Turns in one plane each, and the order they were made in; the first pair answered:
turn R:
[ -9 -10  34 -13   4  -8  20  -2 -14] => [ -1  -7   1  32 -15   2   4  25 -12]
[  6  22 -12  44   6   2   7 -15  19] => [ -9  -4  25 -18  21 -18  28 -27  -1]
[ -8  -1 -11 -11  -6   3 -10   8 -16] => [ -1  16 -14  -1  -4  10 -14  -3  -3]
[ 10   7   3  17  22   8  -6  -7 -12] => [  4  -4  13   0  25   1  -1  -6 -21]
turn U:
[-18  -1   5  21   3 -29  41  16  17] => [-10  -7   0  37  12 -23  32  24   2]
[-10 -29   0   1 -20 -13  12  54 -21] => [-10 -34   5 -10 -13 -11   9  50 -28]
[-13  27 -23  -7  -9  11 -12 -10   9] => [-10  26 -28   4  -7  15 -14  -4   4]
turn K:
[ 22  11 -16  13   1  19 -35  -4   5] => [ 13 -17 -12  -7  -1  13 -35   9 -20]
[ -2  -9   5 -44 -10 -36 -10  18 -42] => [ 14  61 -11   4 -21 -20  -6 -14  24]
[-33  15 -27  18 -44  13  -9  -9  14] => [ -6  -1   5  32  36  24  -8 -21 -38]
[ 22  22   1  20 -14   5  12   5  -9] => [ 16  -2   6   4 -12  -1  11  18 -31]
turn C:
[ 19   0  -7  30  30  10 -20   3 -23] => [ 16 -11 -16  19  14  11 -32  16 -27]
[ -6 -34 -11  36  -5 -18   7  39 -26] => [ -2 -43  11 -27  18 -12  -4  13 -41]
[-15 -28  10  31 -14 -15  28  10 -24] => [-15 -40  14  -9 -13 -11  16   3 -35]
[-16 -14  -8  18 -18 -31  12  33   0] => [-12 -22  14 -40   3 -26   4   8 -14]
turn Y:
[ -6 -19 -14 -13 -11  -1  -7 -24  -1] => [ -7 -16  -6 -15  -7  -4   1 -30   2]
[-21 -18 -18 -25 -50  -7  -5  16  15] => [-29 -15   4 -33 -39 -19  19   5  22]
[ 15  11  26  -9  46  -3   1 -18  -7] => [ 27  26   1   7  35  14 -22 -14   4]
Then:
(two turns a pair)
[-18  13   8   5 -19  -5   4   1   8] => [-18  -3   4  -1 -22  -6  -3  13  -7] : Y Y
[  7  16  12  22  -3  12  15 -14  11] => [ -9   3  17  -1 -18  -3  26 -10  12] : R K
[  6 -28  21 -14  38   6 -15   0 -51] => [  5  38  24 -19  21  10   0 -49  23] : U Y
[  4   2 -23  35 -11  10  -3  17   6] => [ 14  13  14   3  33  15   6 -20   2] : C C
[  5  25 -11  10   9   1  -7 -26   0] => [ -5  21 -19   0 -16  -5  -8 -20   9] : K K
[ 20 -14 -20 -18   2  27 -26  21  -4] => [  4 -15  17 -49  14   5   8   0   0] : U Y
[ 11  25 -22 -42 -12  25 -27  -9  19] => [ 19   1 -31 -22   1  32 -42  17 -16] : C Y
[ -1   8  -8 -37 -22   2  -9   1  21] => [  3  10 -25   6 -29   3 -12  19  21] : U U
[ -3  19  16 -15  17  21  -3 -16  13] => [ -2  -2  -3 -22   3  28 -26   5  -5] : Y K
[  3  16 -14  26 -27   3 -24  -4  19] => [  7  13  23 -18  11   3 -15 -34   5] : U R
[  3  -3   5   3  31  10 -10 -10 -15] => [ -2 -10  -1  22  21   7  -8   6 -19] : R C
[ -7  -8 -10 -24 -16   4  -9  -4   2] => [ -7   7  -4 -19 -14   1   1 -16  17] : Y Y
[ 15   1 -11  -9   0  24 -23  -3  -8] => [ 13  -8 -16  12  -2  16 -17  15 -18] : Y R
[ -1  32   6  25 -10   9   8 -16  41] => [  7 -17 -19   1 -11  26 -42  20 -14] : Y U
[-19  -5  14 -22 -23 -21  -8 -14  19] => [-11  -5  23 -29  -4 -14 -13 -24  10] : R C
[ -6  13  15  -1  29  -2  32 -25  11] => [-16  10 -13  29 -10  -8  32   3  23] : R K
[ 18 -10   8   1  29  12 -16  -6   0] => [  7   0  16 -19  13   3  -3 -17  22] : U U
[-14  -5   6 -33 -13 -17  -6   2   1] => [  7  27 -13  13  -4   4 -18  -6  17] : C Y
[-19 -17  33 -14  43 -17  29 -32  -2] => [-37 -22 -26  15 -38 -23  14  17  26] : K R
[-20  11 -10  22 -23  -7   5   1   1] => [-10  26   8   8   6   3   6 -27   1] : U R
[  3  11  -9  -7  33  -2  15 -22  -1] => [ -5   8  -7   4  26 -13  29 -14   2] : R Y
[  2  10  25  22  17  -9  19 -12   6] => [10  4  3 43  9  0 -1  7 -1] : C K
[  7 -12  14  -8 -22   8 -14 -18  -4] => [  4 -18  16  -7 -21   4 -11 -12 -12] : K R
[ -1 -23  -7 -11 -20   5  10   9 -17] => [  4  13 -11   8 -19  12  16 -14  17] : Y Y
[ 10  -3 -13 -10  -4  38 -21  18 -16] => [  9  15   1 -28   1  38 -11 -10   4] : R U
[ 15 -21   7 -22   6  -2  -8  16 -14] => [24 19 -1  0  3 10 -7 -6 25] : Y Y
[ -1  14   1   4  10  -4  12 -18   9] => [-11 -11 -13   1 -15 -12   6  10  -5] : C Y
[ 13   7   5 -44  15  13 -24 -24   0] => [ 17  26 -26  11 -13  17 -27  -5  25] : R K
[-12   6  14 -14  -2  -1  14  -9   5] => [ -4  -5 -10  -9 -15  13 -16   7  -6] : Y Y
[  6  23  -9  17   6   4 -15 -22  15] => [ -5  13 -18   3 -23  -3 -17 -12  20] : K K
[ -3  -4 -21   4 -25  -3 -11  22   0] => [ -4  11   7 -34  -7  -5   2 -15  12] : C U
[-12 -20  11 -17   8 -12  11   6 -20] => [ -8  20   6   3  -2  -8  20 -16  22] : U K
[ -3   6  35 -25  16  -9  21 -20  -2] => [  8  26 -22   8 -28  14 -22  -2  23] : Y C
[  1 -13   0 -11   6  -2 -10   5 -13] => [ -7   2   2 -20  -7  -6  -2  -8   9] : K R
[-20 -24  -7 -30 -24 -19  18  15 -12] => [ 10   3 -38  32 -14  14 -15  18  -7] : R U
[  2   4  30   0   2  -4   5 -22  15] => [ -2 -19   4  21 -23  -5 -10  17   1] : K R
[ 8 10  8 30 14  3 20 -9  4] => [  6 -22  -1  19  10   2   5  14 -25] : Y Y
[ -9 -14 -12   3  -5   1 -10  15 -22] => [  2   6 -17  20   2  11 -14   3 -10] : K U
[  1  12  -5   2   8   5  -3 -18  17] => [-2  0  2 17 20 -3  9 -8  1] : K C
[15  3  5 17 -4 11  2 -4  8] => [ 15 -12   5   8   3  10  -4   4 -10] : U Y
[-19   7  12 -59 -27 -22   5  -3  16] => [-28 -12   4 -27 -38 -34  16  30   3] : R Y
[-25  27  -8  -3 -32 -10  19 -20  49] => [  2 -23  10  31  47  -1   7   8 -43] : U K
[ -6 -13  24 -27   6 -18  34  -3   4] => [  6  12 -13  32 -17  -2  18  10  29] : C Y
[  9 -15 -21  -4 -35 -23 -17  41 -16] => [ -3  -5  29 -24  -4 -47  32   9  -7] : U Y
[  0   9 -16  45 -10   1 -14  14  -1] => [-13  -7  27 -37   7 -13   2 -16 -13] : C Y
[  7 -17 -24  26 -13   5 -23  34 -20] => [ 14  27  21 -15  27   9  -1 -37  12] : K R
[  2  20 -11  -9 -24  -1   5   1  -7] => [  7  22 -12  -5 -21   1   2   0  -7] : Y R
[  1   7 -20  -2 -14  -7 -12  -6  10] => [  9   2   0 -10  16  -4  -8 -18  -8] : K U
[ 29 -27 -36  19  20  25 -39  13 -46] => [  8 -20  -1 -75  12  12 -18 -33 -19] : U U
[ -6  12   6  18  -8 -10   4   2  19] => [ -3   7  19 -18   5  -5  -2 -14  11] : C C
[ 12  29 -18  33   1   8  10  -2  31] => [ 17   1 -35  31  -1  15 -16  23   0] : Y K
[  3  -1 -24  12 -24   3 -12  15   7] => [ 19  -5   2   2  26  11 -16  -4 -19] : K U
[-11 -19  16   8  -8 -20   9  39 -17] => [  7  -6  -9  28  -6   2 -19  39 -13] : R Y
[  3  14 -11  31  -5   1   9   9   9] => [-10 -16   3   3  -6 -14  19  19 -14] : R R
[  0  11 -18   2  -2   9  -7 -10   4] => [ -2  -1   0  -9  16   1   5 -12 -13] : K Y
[ 13  19   6  10  20  10  11 -32  21] => [ 15  -4   2 -28  22  19 -14 -27  -4] : Y R
[-12 -32 -18 -25 -33   0 -29  13 -10] => [ 19  29  -8  28  11  22 -22 -30  21] : U K
[ 22  10 -17  69  -9  36   3   0   8] => [  4  -1 -32  49 -48  24   2  15  19] : K K
[  5   6 -23   5   7   8   3  -2   3] => [  0   6 -16   9   8   0  16  -2   5] : R C
[ -7  -9  25 -25  -7  -9  24 -19  -1] => [ -2  13  12  15 -17  -6  29 -19  22] : K U
[-16 -15  -1  16   6 -22  23  12  -4] => [-12   1  12   4  19 -17  28 -14   9] : R R
[-13  14 -31   8 -50   2   0  10  39] => [  3 -13  -9 -61  -5  21 -31 -12  -7] : U C
[ 20 -14 -36   8 -18  34 -57  29 -15] => [ 36   6  -8 -19  23  46 -56 -12 -14] : K C
[ 11 -22  13  32  43   1   7   4 -48] => [  1 -14   2  61  19 -10  22  17 -26] : U C
[  6 -16   5  47  20   4  18  28 -25] => [ 17  14  24  25  46  14  19 -15  -8] : R U
[-12  -2 -24  23 -39 -15   2  35   3] => [  4  -6 -34   4 -30   6 -33  31 -11] : C R
[-19  -4  -6  33   0 -19  16  17  -2] => [-14   2   4  32  19 -17  20   7  -5] : U Y
[ -6 -29 -14 -20 -30 -10 -34  37 -32] => [  7 -26   1  21  10 -10 -20  39 -51] : C R
[ 19   0  10  20  39  -3  -2 -14 -25] => [ 23   1  -1  24  34   3 -13 -10 -26] : Y Y
[  0   6 -21 -12  -5   0 -28 -10 -10] => [ -4   4 -17 -22  -6  -4 -26 -10  -8] : U R
[-15 -16  32 -10  22 -11  18  -3 -18] => [-17  11 -17   4 -35   3  -8   5  27] : K Y
[  3   2   2  12   6 -12   2   1 -11] => [  0  14  -2   8  -5 -11   2  -8   7] : K R
[-13 -36 -32 -65 -60   8 -40  22  -5] => [  6  27 -46 -27 -61  29 -42 -11  51] : U R
[-13  19 -24   8 -35  13  10 -25  34] => [-32 -34   2 -27 -23 -11  26  -4 -12] : Y Y
[ -8   0 -18 -25 -42   4 -11   0  31] => [ 23  12  16  -1  38  20  -7 -28   2] : R K
[-12  41   5  26 -15   6  24 -24  14] => [-16   9 -28  13 -49  12 -11  14  -9] : C U
[ 10 -21  24   5  22  11   1  10  -6] => [ 10 -14  22  19  22  11   4  11  -1] : R Y
[ -1 -19  17 -36  -5  -9  39  10  14] => [  6  -8  23  -1  11 -10  52   7  17] : C K
[ 13 -16 -10  18   5  -8  -5  28 -23] => [  7 -15  11 -33  13 -10  -1   0 -19] : C U
[ -4   0   6 -15 -16  -2  17   1   9] => [  1  -3  10 -25  -8   2  10  -3   0] : R C
[-12  -2  30   6  20 -21  34 -19  -1] => [-12  11  23  12  10 -21  35 -23  13] : K K
[-21  12  23 -14  -4 -13  15 -14  24] => [-27   1  18  -1 -12 -21  20   3  18] : U R
[ -2 -23 -16 -37 -21  18 -15  -1   6] => [  6  12   8 -14   8  16  16 -35  32] : Y K
[ -2 -21   3 -15 -18 -12 -19  10 -12] => [  9 -19  14  -3   9  -6 -18   1 -23] : K K
[-11 -38  -6   3   2  -1  -6  35 -40] => [-13 -14  33 -32  29  -8  18 -12 -21] : C U
[ 12  24   2 -16   5  10 -13 -32  23] => [ 12  30 -12  15  -6   9 -11 -20  29] : U U
[ 19  14  -2  17   0   8 -10   6   5] => [ 17  17   7  -6   6   9 -11  -9   8] : R Y
[ 43  18 -18  54  28  24 -39  -2 -12] => [ 37  11  18 -34  43  21 -37 -38 -19] : U U
[-15   2  19 -29 -17  -4  10   5  16] => [-9 17 15 17 -9 -3 21 11 23] : C U
[-26  12  21   2 -15 -29  58  -5  22] => [-17  27   3  31 -20 -20  47  -2  35] : R R
[-20 -32  37 -24  18 -21  15   0 -14] => [ -9  30   8  13 -11  -3   5 -22  53] : U Y
[ 14   0  21  10  31   4  -1  -9 -20] => [-18  -2   9 -17 -29 -17  12   2  16] : K Y
[-14 -35  -7 -38   0   9 -61 -10   0] => [-24 -33  11 -53   6  -2 -43 -23   5] : K R
[ -8  29 -22   5  -7   2  32  14  12] => [ -4   5 -26  10   2   1  21  35 -20] : U Y
[ 15 -12  30 -17  25   6  14 -33  -1] => [  1 -17  29  16  13 -14  41 -10   3] : R Y
[  8  20 -24  22 -18  15 -17   0  24] => [ 19   9  -6 -17  14  24 -31 -16  -3] : C K
[ -5 -21   8 -57  -9  -2 -14  -6  -9] => [-10  -9 -27  -9 -49  -3 -13  19  17] : U R
[ -5  18  -6  12 -16 -13  -2   7  11] => [  0  -3  -2  13   2 -10 -10  18 -20] : K C
[ -2  -2  -3  26 -14  -6  -2   4   1] => [ -1  14  10  17  -3  -6   5 -16  11] : R U
[-29 -18  42 -37 -23 -30  62   6  15] => [  0  38 -13  37 -47   8  24   4  62] : C Y
[ 10  11 -16  37  -9 -26  -4 -19   6] => [  5 -24 -16  14 -13 -28 -16   1 -26] : U K
[  9  -2 -11  43 -17   4 -10  12  -9] => [ 18   8  23  13  25   7  -2 -28 -15] : C C
[ 11  -8   8   2   6  20 -29  -8 -16] => [ 12   3  11  27  12  16 -16  -8  -8] : R C
[  4  26 -24  -7 -52  -2  -6 -33  41] => [ 21   1  33 -31  32  -2   6 -56 -16] : K U
[  4  23   1  24   0  -3  19 -17  15] => [-13 -17  -4 -16 -28 -16  12  10  -6] : C Y
[ 12 -25   1  12  24  -1 -16  16 -40] => [-12  -5 -26   6 -42 -11 -10  22  12] : C K
[-22   3 -19 -11 -59 -28  12 -18  46] => [-24  -5 -17 -14 -62 -30  13 -13  41] : R R
[  3 -21 -13 -10   6   1 -30   9 -26] => [  5 -12 -21 -13  -3   7 -36   3 -14] : R K
[  4 -17 -20 -10 -16  -3 -19  16 -23] => [  5   1   6 -39   4  -2  -7 -18 -12] : R R
[  4 -11  -3  -9  22   3  11  -5 -22] => [  0 -15 -24   9   1   2   7  13 -16] : U R
[ 16   0   2   9  -6  21 -16  -3   8] => [ 10 -16  10 -16  -8  15 -14  -1  -3] : K U
[  1   6   4 -23   1  12 -14 -34  -9] => [-11 -26   6  -5   0  -4   0  -2 -37] : C K
